One turn sends every row of this set to another row. A few are shown first. Where does it send the rows asked after them?
regir: [ -6.9   7.0 -24.4   3.4  17.2   4.5  19.2   7.6  15.7 -16.6  -6.7  14.3
 -12.3]
rup: [ 10.5  19.7 -22.9  13.4   8.2 -16.2   7.5  12.8   2.7   7.9   6.6  10.4
 -18.8]
Fima: [-11.3  12.2 -32.9  19.8  25.6  -8.4  12.6   3.5  -0.1   7.1   7.0  12.3
 -13.3]
Kivu: [  0.4  -1.4 -27.3  13.2  17.2  19.0  -4.1 -16.7  -5.2  -8.1  14.5  10.9
 -26.7]
pez: [  7.2  23.5 -13.8  11.1  10.4 -18.0   7.9   4.5  -4.4  11.1  11.5   4.3
 -24.9]
zutos: [ -3.5  21.1   8.2  -1.8   8.6  15.5   8.2  -5.3  -2.9 -16.5  24.2   3.3
 -22.6]
kisa: [-23.4  22.3 -22.3  -6.2  -1.7   7.0   8.1  14.1  -7.7   7.8  22.8  17.0
 -19.9]
pumo: [ -5.9  17.2 -25.0  -2.4 -11.5  11.3  -2.2  10.6  -3.1   6.6  27.4  24.4
 -13.6]
sakit: [  5.1   8.9 -19.2   3.6   7.0   6.6  15.4   6.8  17.9 -23.8   4.3  19.6
  -4.4]
burak: [ 17.4  23.7  -9.3  10.7  -1.4  -5.8  11.8  10.5  20.2  -0.9  20.0   5.2
 -10.1]
sim: [  6.3   5.7 -23.7   5.9  10.0  10.7   0.7 -10.4  -0.3  -1.6   1.3  -3.8
 -41.1]
tasa: [ 17.2  25.1  -2.2  10.5   0.8  -7.1   8.4   2.8   9.8  -0.4  30.5   6.3
 -14.6]
pano: [ -2.2   5.1 -24.9   5.2  13.2   9.5  17.8   4.8  20.9 -21.1   0.9  15.2
  -7.5]
bonib: [  2.6  21.5   4.0   0.8  14.0   1.2   7.0  -4.8 -15.2  -1.2  21.9   0.2
 -25.1]
dig: [-29.5  13.8 -23.6 -10.0   1.2   9.0  20.8   2.3   6.7  10.3  18.3   3.4
 -26.3]
petuz: [  4.0  12.8 -14.9   0.7   6.7  -0.6  14.4  11.4  10.4 -20.3  -1.1  20.3
  -6.3]
Galip: [-18.1  12.0 -25.2  21.0  26.2   8.3  19.5  -4.3  15.8  -2.2  20.5   7.8
  -1.9]
Tozun: [  3.6  20.0  -1.8  -3.6   4.5   8.2   8.7  -2.9   0.9  -6.7   7.8  -9.1
 -38.3]
mol: [ 4.9 14.6 -9.0 17.7 11.6 10.8 11.8 -7.9 22.8 -5.1 38.9  5.1 -5.8]
pip: [ 11.1   0.7 -18.4  14.0  15.7  20.0   0.3 -17.6   3.9  -5.4  32.0   3.4
 -21.1]
Vete: [-15.0  13.7 -36.0  -0.9  -9.7  22.5  13.4  -0.9  18.2   6.7  21.5   0.1
 -20.6]
Vab: [-11.9  12.2 -27.0  18.6  26.6  -6.3  10.8  -5.7  -0.3  13.7   7.8   2.6
 -22.7]
mog: [  1.1   3.9 -31.3  -2.3 -15.3  16.0   4.2  -4.6  14.7   6.0  28.7  16.5
 -16.0]
Pomug: [ -3.2  12.1 -18.1   0.6  13.0  -1.9  16.6  12.0   9.2 -15.7  -7.7  16.8
 -11.4]
mov: [-12.7   7.0 -24.1  22.8  27.3  11.4  13.1 -13.6  16.6   3.5  25.2   2.9
 -11.4]
lasuz: [-28.5  19.8 -29.1  -5.3  -0.3  14.2  17.7   7.5   5.3   7.5  18.9   2.1
 -24.2]
zigin: [ -0.2  19.1 -10.7  15.4   9.3   9.9  19.2   0.3  28.2  -7.2  28.9   3.6
   0.6]
nebi: [ 12.5  12.8  -2.6   7.5  10.8  10.2   0.3 -10.7  -9.5  -8.8  35.1   9.7
 -16.3]
febor: [-14.9   5.7 -32.7  -4.8  -7.2  18.5  16.5  -5.5  20.9   8.6  22.0   0.9
 -23.5]
Nug: [ -4.0  10.4 -21.8  -5.8 -11.6   5.9   0.2   4.1  -2.9   7.2  30.0  27.7
 -13.4]
gevur: [ -4.6  14.6  -7.3   2.9  20.8   5.2  10.9  -8.5  -5.6   6.5   9.5 -11.9
 -34.8]
pizor: [-22.5  16.8 -16.5 -10.5  -0.8   1.6  10.2   8.9  -7.6   9.1  23.2  19.5
 -19.9]
Zam: [ -1.3  12.2 -33.3   0.6 -16.3  21.1   0.8   1.7  12.7   5.8  26.3  14.2
 -13.8]
Bulos: [  1.4   2.1 -21.8  11.3  21.4  17.4   6.9 -16.3   6.3   3.9  15.4 -10.1
 -32.6]
Kuf: [ -5.3   8.2  -7.4   8.4  16.6  22.0   0.1 -13.9  -6.6 -17.8  28.4  15.8
 -15.7]

sakit goes to petuz
dig goes to febor
bonib goes to gevur
Now find these:
Fima goes to Galip
Kuf goes to zutos
kisa goes to lasuz
Vab goes to mov

One turn sends every row of this set to another row. A few are shown first. Where does it send the rows asked after them?
tumeg: [  2.6  -5.7 -14.2 -30.1  -3.8  12.9  -0.5 -15.0 -21.1 -22.8   5.4  -7.7
  -9.4   9.7  -0.6  -0.2   8.8  -3.4 -36.2  -4.2  20.8   2.4   8.4  -1.0
   8.7]
Duvov: [ -6.8   0.0  -0.7 -13.3   3.9  -2.4  -7.0 -16.5 -26.1  -9.9   7.0   7.5
 -14.8  -6.2  16.6  18.7  -3.7  -1.7 -18.5  22.0  -8.8  -5.5   8.7 -22.0
  12.2]
zuga: [ -0.5  -8.0   7.3 -11.7  13.6   7.8 -18.8  -6.4 -15.1 -31.1   2.0  -4.5
   9.5  -4.4   7.2   9.9  21.9  12.5 -22.7   0.1   5.5 -10.9  -3.9   2.7
   3.4]
rin: [ -7.0  -9.4  -2.1 -12.6   7.3   8.9   4.7 -12.5 -24.2 -13.1  -6.2 -14.0
  12.3   1.5   3.6   1.4   4.8  -3.3  24.2   6.7 -10.8   8.4  19.4  -2.7
  12.9]
vebu: [  8.1   5.3  15.4 -22.4   4.3   9.2 -10.9  -9.6 -27.3 -19.0  -9.6  -1.3
 -19.8  18.5  16.9   3.3   0.6 -12.1 -12.3  -7.8  16.9  -2.5  -8.8 -11.3
  27.3]
Padat: [  1.8 -16.0 -12.2  -8.1   7.5   9.3  -7.0   1.1  -8.6   3.3  13.9  12.7
 -11.8   6.5  12.5  26.6  -4.5   9.6 -14.8   4.4  15.1  -1.3   6.9 -24.6
   9.8]
kefiv: [  9.0   3.6   2.8  -4.3   4.3  27.4  -6.1   0.8  -2.8 -16.8 -27.4  -6.1
 -18.3  12.5   5.5  11.8   1.4  -3.0  -8.5   0.7  19.0  -4.1  12.6 -15.1
  19.7]
fet: [  6.8 -15.3   2.6  -1.0   6.7   8.0 -13.3  -5.1  -0.1 -11.0  -3.9  -3.5
  -5.3   3.7 -15.2 -11.0 -15.8   0.9   3.3  -1.3 -10.8   7.3   9.5  14.5
  13.0]
gan: [  5.0 -15.0 -10.6   1.3  -5.2   2.4  14.7 -10.8  -4.1 -29.1  15.6  -4.5
  -8.6   4.1 -22.7  17.0   5.2   3.4  12.0 -14.0  -2.9  -7.1   4.6  -1.7
  14.3]
damot: [ -3.4 -13.4  14.7 -24.4  -9.4   2.9   6.5 -13.9 -10.3   3.7  18.6   5.7
  -3.6  -4.6   4.1   9.7  -3.6  11.1  -9.4 -11.4  -3.2   9.8  18.0 -12.5
  10.4]
nodi: [  8.8 -24.6   0.0 -10.9   9.7   9.5   5.6   2.0 -10.6 -11.6  -8.6  16.4
 -20.5  13.5  16.7  21.0   3.5  23.1 -14.7  -3.8   8.8   0.9 -16.4  -0.3
   2.5]
zoke: [ 12.6   2.5   2.7 -14.6  -0.6  -1.8 -14.2   5.1   3.6 -26.0  -2.1   0.8
  -8.1  -4.2 -10.9  19.1  -5.6   6.6  14.1  -7.0  17.3 -12.6  11.2  -0.3
  -2.1]
tereb: [ 18.3  -6.4  -6.5 -15.7   4.4   5.8  -2.0  11.6 -17.6 -14.6 -17.1   0.1
 -10.5  15.5  13.0  21.8  -6.7  14.3 -37.3  -3.8   6.9  -2.3  -6.4 -12.9
  10.4]
rezog: [ 29.0  -6.2  -5.8 -18.0   8.1  -0.4  -1.5  -5.8 -13.5 -20.6 -15.7   1.0
 -12.0  35.3   2.6  11.4 -12.0   4.7 -33.5   5.0  -5.1  -6.5   7.7  -3.2
  12.7]
vobom: [  1.7 -12.7  -6.1 -17.9  16.2   4.5 -13.0 -12.9 -16.5   0.3   0.4   6.2
  -6.5  23.5 -13.5  -8.2 -14.6  23.9   0.4   5.8   5.6  12.4   3.8   6.3
  19.2]
nime: [ 10.0  -4.2 -12.6 -21.7   5.1 -13.0  -7.5 -22.6 -19.9 -39.8  -4.8  -2.7
   7.1  14.1  12.6  26.5 -10.4  -1.9 -28.2  -2.3  -8.2  -5.5   5.5  -0.7
  11.4]
fik: [ 23.0 -29.9   7.2  -6.9  12.2 -10.8 -13.8  -2.2 -20.1 -10.2 -13.7  -0.7
  -7.8  10.0  -0.2  15.2  14.1  10.8  -5.8  -1.4  -7.5   2.1  -3.7  -8.8
  30.2]
Fer: [ 11.5  -7.3   9.8  -6.4   1.2   6.4 -11.5 -10.8 -21.0 -13.9  20.3  -2.0
  -9.7   0.5   7.8   0.7  10.8   3.6  21.9 -18.7  -1.8   0.0  13.3  -8.3
   5.7]
pinaz: [  5.4  -0.8   8.6 -19.8   5.7  -6.3 -10.7  -3.8 -27.0 -28.8 -13.9   0.7
   2.5   9.3  10.8  29.8 -11.0  10.9 -27.4  -8.4  -9.7  -1.9 -10.1   9.3
  15.4]
mudok: [ -1.4  -9.5   3.8   1.6  11.9   1.9  -7.5 -34.0 -14.9  -1.7  -5.3  -8.3
  -6.9  15.8  -0.7  10.7  -1.6   2.9  27.6   1.2   6.3   1.9   5.4  -2.8
  11.2]
Ket: [ 21.9  -5.8 -20.2 -10.8   8.2   5.2  -2.6   3.5 -14.9 -23.9 -22.3  11.0
 -12.9  20.3  12.6  16.8  -5.4   0.4 -29.9   5.4  -2.8   2.8  15.7  -8.2
  13.5]
fab: [  1.3 -14.3   6.2 -26.8  10.2  23.2  -2.5 -11.9   6.4 -25.9   0.8   9.3
  -1.1  15.4 -16.6  -5.4  -7.1   9.9  13.9  -9.1  -3.6  -4.6  -3.5  -4.0
  16.1]
forup: [  2.4  -7.4   8.6 -19.1  -2.1  11.6  -0.7 -19.5 -25.8  -3.3  21.2  -6.5
  19.6   9.9   7.1   7.7  11.4   1.5  12.2  -6.1   3.0  -1.4   3.7 -10.7
   7.9]
Lezon: [  5.6 -11.4 -17.5 -26.4  26.1   0.1 -14.5 -13.0 -11.9 -25.5  -5.3 -11.6
  -0.3  20.8  -0.5  25.9  14.5 -13.5  -5.4  13.1   1.4  -0.3  15.2  -3.1
  17.2]
zuno: [ 12.2  -8.0   9.4 -22.8   3.6  18.5  12.8 -26.0   1.9 -12.0 -14.9   6.3
  -7.3  21.8   6.8  17.1  -5.6  -3.0  14.9 -14.3  13.8  -0.2   0.9  -4.4
  24.0]
vis: [ -4.1  -5.8 -14.7 -22.1   3.2   0.5   8.3  -6.9  -3.3 -20.0   7.1   9.8
  -4.6  18.1   5.9   4.6 -26.4  17.3   2.0  -4.3  -9.5  20.9  12.5  -1.2
  -2.8]
ton: [ 17.2   7.0   2.7   4.3 -11.7   5.2  -5.2  -8.7 -14.2 -26.1   0.2 -13.2
 -18.5   0.6 -10.4  12.3   7.7  18.6  -1.5  -1.0   8.2  -7.1  25.7   4.6
   6.1]
Vozi: [ -4.0  -3.0  15.8 -35.4  19.9  -1.0   3.1 -11.7 -20.8 -33.1   8.6  -5.8
  -9.5   0.5  -2.8  12.1   1.7   6.1  15.3  11.6 -13.2  10.4  11.6  -9.6
   4.9]
nak: [  2.4  -5.7 -17.6  -5.4  18.6 -11.9  14.0  -5.1 -20.4 -22.6 -10.0  -2.7
 -21.5  17.1  26.0   0.7   7.1  -2.0  -2.3   2.4  -4.7  -4.6  -6.0  -1.7
   4.0]
vafu: [ 16.7  -4.5   0.8 -21.4  12.6 -14.9  -3.6  -3.8 -18.6 -31.1 -16.8   2.6
   0.4  26.0   8.1  18.7  -6.0   0.4 -21.3  -8.6 -24.8   5.9   2.2  -7.2
  16.9]
bapu: [ 15.7  -9.7  22.8 -15.7   3.5   8.8   0.9 -36.5 -23.1 -34.9  17.6  -3.4
  -6.1   8.3   2.0   0.7   7.2   1.4   4.6  -2.1  -4.5   1.5   0.3   0.6
  14.2]
kepo: [  9.2   5.6   4.4  -7.4 -15.4  24.0   7.9 -22.5  -2.4 -25.3   7.0   0.1
  -0.5   7.1  -1.9  24.1 -24.7   9.7  -6.2  -3.9  -5.9   3.3  -1.7 -16.7
  12.9]
mose: [  7.5  -7.2 -10.0  -9.7   7.9  10.8   8.1  -5.9 -10.0 -23.3 -24.2   7.6
 -19.1   8.3  -8.2  21.1   4.2  -6.6 -14.0  16.0  -9.8   9.9  17.2 -24.9
  20.3]
sal: [  3.5  -4.0 -19.3  -7.2   6.2   7.9  -4.5  -5.5 -19.6 -22.3  -8.2   1.6
  -0.5  14.0   8.2  15.9  -9.5   1.7 -46.4   4.2  10.3   3.9   4.1  -7.1
  10.4]
poz: [ -9.8  -9.7   9.8 -24.9  -5.7  -1.0  -6.0 -13.7  -3.3  -5.6   4.9  -3.6
 -13.3  10.6 -23.3  18.4  -4.0  17.5   6.8   0.8   5.8  -2.2  20.1   6.9
   4.8]
sib: [  6.4  -5.9 -30.8  -5.5   8.1   7.0   8.5   0.5 -16.6  -4.5  -5.1  -2.6
  -8.6   9.2   2.6 -16.3   9.3   6.3 -18.1  -0.7   5.2  -2.6   6.8   0.4
  11.2]
gikab: [  9.0  -7.8   6.5  -7.2   5.0   1.5  -4.3  14.8 -20.5 -28.6  -6.7  -5.1
 -12.4   9.2   3.1  22.4 -16.5   9.2 -39.5  -1.7  -1.4   2.4   3.7  -7.1
  12.3]
rifam: [ 11.7  -9.6   3.8 -27.2   7.5  12.0  11.8 -30.8 -39.0 -17.8  -7.6   5.8
  -5.6   7.4 -11.3  17.3  -4.2   0.7  -5.5  -3.0  12.4  10.0  -9.9 -17.1
  27.8]
mukog: [  3.4  -8.5   8.2 -15.2  14.8 -14.7  12.6 -25.5 -30.1 -22.2   1.1  -3.0
 -10.7  11.9  -8.1  20.5   4.7  11.4  19.6   3.6   6.0   4.5 -12.2   6.8
  14.6]
fazad: [  9.1  -2.8 -23.3 -12.8  14.8  -1.2  -1.4  -2.3 -20.1 -37.2  -6.4  15.1
  -0.6  13.8   2.7  20.4 -15.7   5.0 -31.4   7.3   8.5  -8.1  -0.2  -1.8
  10.6]
gubu: [ 14.3  16.1  -5.7 -18.4 -16.6  -1.0  13.4  -5.1 -19.6 -18.7 -11.9  -0.3
 -11.7  17.7 -12.7   9.9 -10.9  13.5   3.8 -17.1   8.4   7.9   3.6   8.1
  14.8]
Tak: [  5.6 -14.8  14.3  -9.8   7.0  10.9  11.2 -33.9 -21.7 -19.6  -4.0  10.4
  -9.6   1.4   9.0   8.2   2.6  16.0 -13.0  10.2 -14.3   8.8  16.7  -6.8
  -7.1]
doriz: [ 12.7  -4.8 -11.4 -12.0   9.0   1.8  -1.5 -11.9   2.7  -3.4  20.4  -5.2
   5.6  17.4 -22.9  16.1  -7.9  -5.0   1.5  -3.0   1.0  -7.5 -10.0 -12.0
   8.2]
nekav: [  6.9 -11.5  12.4  -9.4   1.9   1.9   1.4 -10.7 -20.1 -14.1 -11.0   0.0
   7.2  10.0  12.2  17.7   7.9   7.7  34.5  -7.2  12.9  -1.2   4.7  -7.3
  10.8]
nek: [  9.6  -4.1 -12.4 -10.8  20.9  21.2   2.4  -0.7  -0.1 -33.0  17.8  -6.2
  -3.3  14.4  -5.1  22.2  -6.7   7.3   8.5  -2.6   2.4  -1.0  -6.1 -27.8
  11.7]
Bov: [-11.6   4.7 -17.7 -12.6   7.0   3.5  30.0  -7.8 -10.1 -22.6  -7.1  -0.3
   0.5  -7.8  -3.0   7.0   6.9   1.3   7.6  -7.3  -2.4   1.4   9.7   5.7
   8.2]
fena: [  4.6  -6.0  -2.0 -30.0  17.1   6.0  21.6  -0.8 -29.3 -33.8  -1.6  -7.3
 -19.4  11.4   8.9  20.7   9.5   2.7   3.0 -13.3   7.0  13.3   7.7   0.8
  -6.0]
Vere: [ -7.3   8.6  -5.6 -23.8  17.2  11.8  -3.3 -10.6 -20.9 -12.2   3.8 -12.8
   3.1  -5.2  -7.5   3.5   4.1   3.4  24.7  -0.7  -1.6  -5.5  -1.5 -15.1
   8.3]

tereb goes to Ket
vobom goes to nek
sib goes to Padat
Now find these:
forup goes to nekav
Lezon goes to zuga
fet goes to doriz
fena goes to Tak
bapu goes to mukog
Fer goes to mudok
Duvov goes to vebu
fazad goes to gikab
vafu goes to nime
nodi goes to mose
fab goes to gan
vis goes to kepo
zuno goes to Bov

One turn sends every row of this set to another row. A few are shown first. Where does it send the rows asked after them?
Tuko: [  4.9  14.9   2.0 -12.3   8.9   0.9   7.6  -0.9  -3.1 -13.7 -15.3   4.4
  12.9]
sulo: [-16.4  12.0 -11.4   0.5 -20.3   0.4   4.7   7.2  10.2 -20.2  -5.6   5.1
   5.7]
gamil: [ 17.5   8.6  -5.4  11.1 -14.0  12.4   5.0  -4.0   0.6  -2.7   3.2   7.9
  -9.0]
renil: [-31.8  -7.7  -1.7   3.9 -13.9 -16.2  -9.7   7.9  -4.3   5.3  -4.7  -1.9
   2.4]
Gos: [-13.9   5.0  -7.4  -4.7 -24.2   5.5   7.9  12.4  -4.7 -16.0   3.1   7.9
   7.1]
femu: [-19.0  15.0  -3.6   6.7 -16.3   0.0  -0.1  11.1  -1.8 -20.8  -5.1   5.3
  -2.0]
Duk: [ 20.9  -4.2   2.4   3.3   9.5   3.1   6.9  -5.5   4.8  10.8 -10.4  -8.1
 -11.2]
gopuf: [-11.1  -6.4  12.0 -10.8  11.0  -7.4  -4.9  -1.3  -4.0  17.1 -22.0   0.7
  11.2]
gapep: [-27.1 -23.2   1.5   2.0 -16.1  -5.9  -4.0  11.5   4.9   1.6  -5.1  -1.4
  11.6]
rifeg: [ 23.2  -0.6  -0.6   1.0   1.6  13.7   6.4  -6.3   3.3   8.7 -10.5  -2.4
  -8.6]
niza: [  4.3  15.8   2.8  -1.2  12.0   0.7   4.0  12.0  -5.1 -13.6 -18.7   1.8
   8.7]
Navem: [ 12.4   2.6  -1.5  10.5 -20.2  12.1   1.3  -8.4   4.8  -5.3   8.2  11.9
  -3.7]
pepa: [ -5.9 -14.1   5.4  10.7 -20.2  -6.2  -0.2  -7.2  16.8   7.3  16.9   0.2
  -1.5]
povu: [  5.2 -17.6   6.0   1.1   2.1  -4.9   4.7  -5.3  15.0  21.0  -2.1 -14.1
  -6.5]
vefim: [ -4.1  -7.9   1.6  18.0 -24.4  -0.4  -1.7  -5.3   8.4   4.2  17.5   3.1
  -1.3]
bofuf: [ -1.3 -20.3   9.4   9.8  -0.9  -9.5   0.7  -6.6  12.8  18.0   4.3 -12.9
  -3.8]
ponur: [-32.0  -9.0  -1.2   1.7 -17.7  -7.4  -8.2   6.6   9.1  10.8 -12.6   1.0
   4.0]
san: [ -9.2  -6.8   5.3  -3.7  14.6 -15.0  -5.6   8.4  -7.5  12.8 -18.4  -5.4
  12.8]
dev: [  6.2   9.9   4.7 -16.7   4.6   3.4  12.0  10.1  -7.4 -10.1 -15.8  10.5
  -1.6]
Silu: [ -7.3 -18.9  13.3  -9.5  12.6  -7.8   0.0   9.6   2.4   7.9 -24.0   1.2
   3.2]

gapep goes to Gos
bofuf goes to vefim
niza goes to san
Now find these:
pepa goes to Navem
gopuf goes to ponur

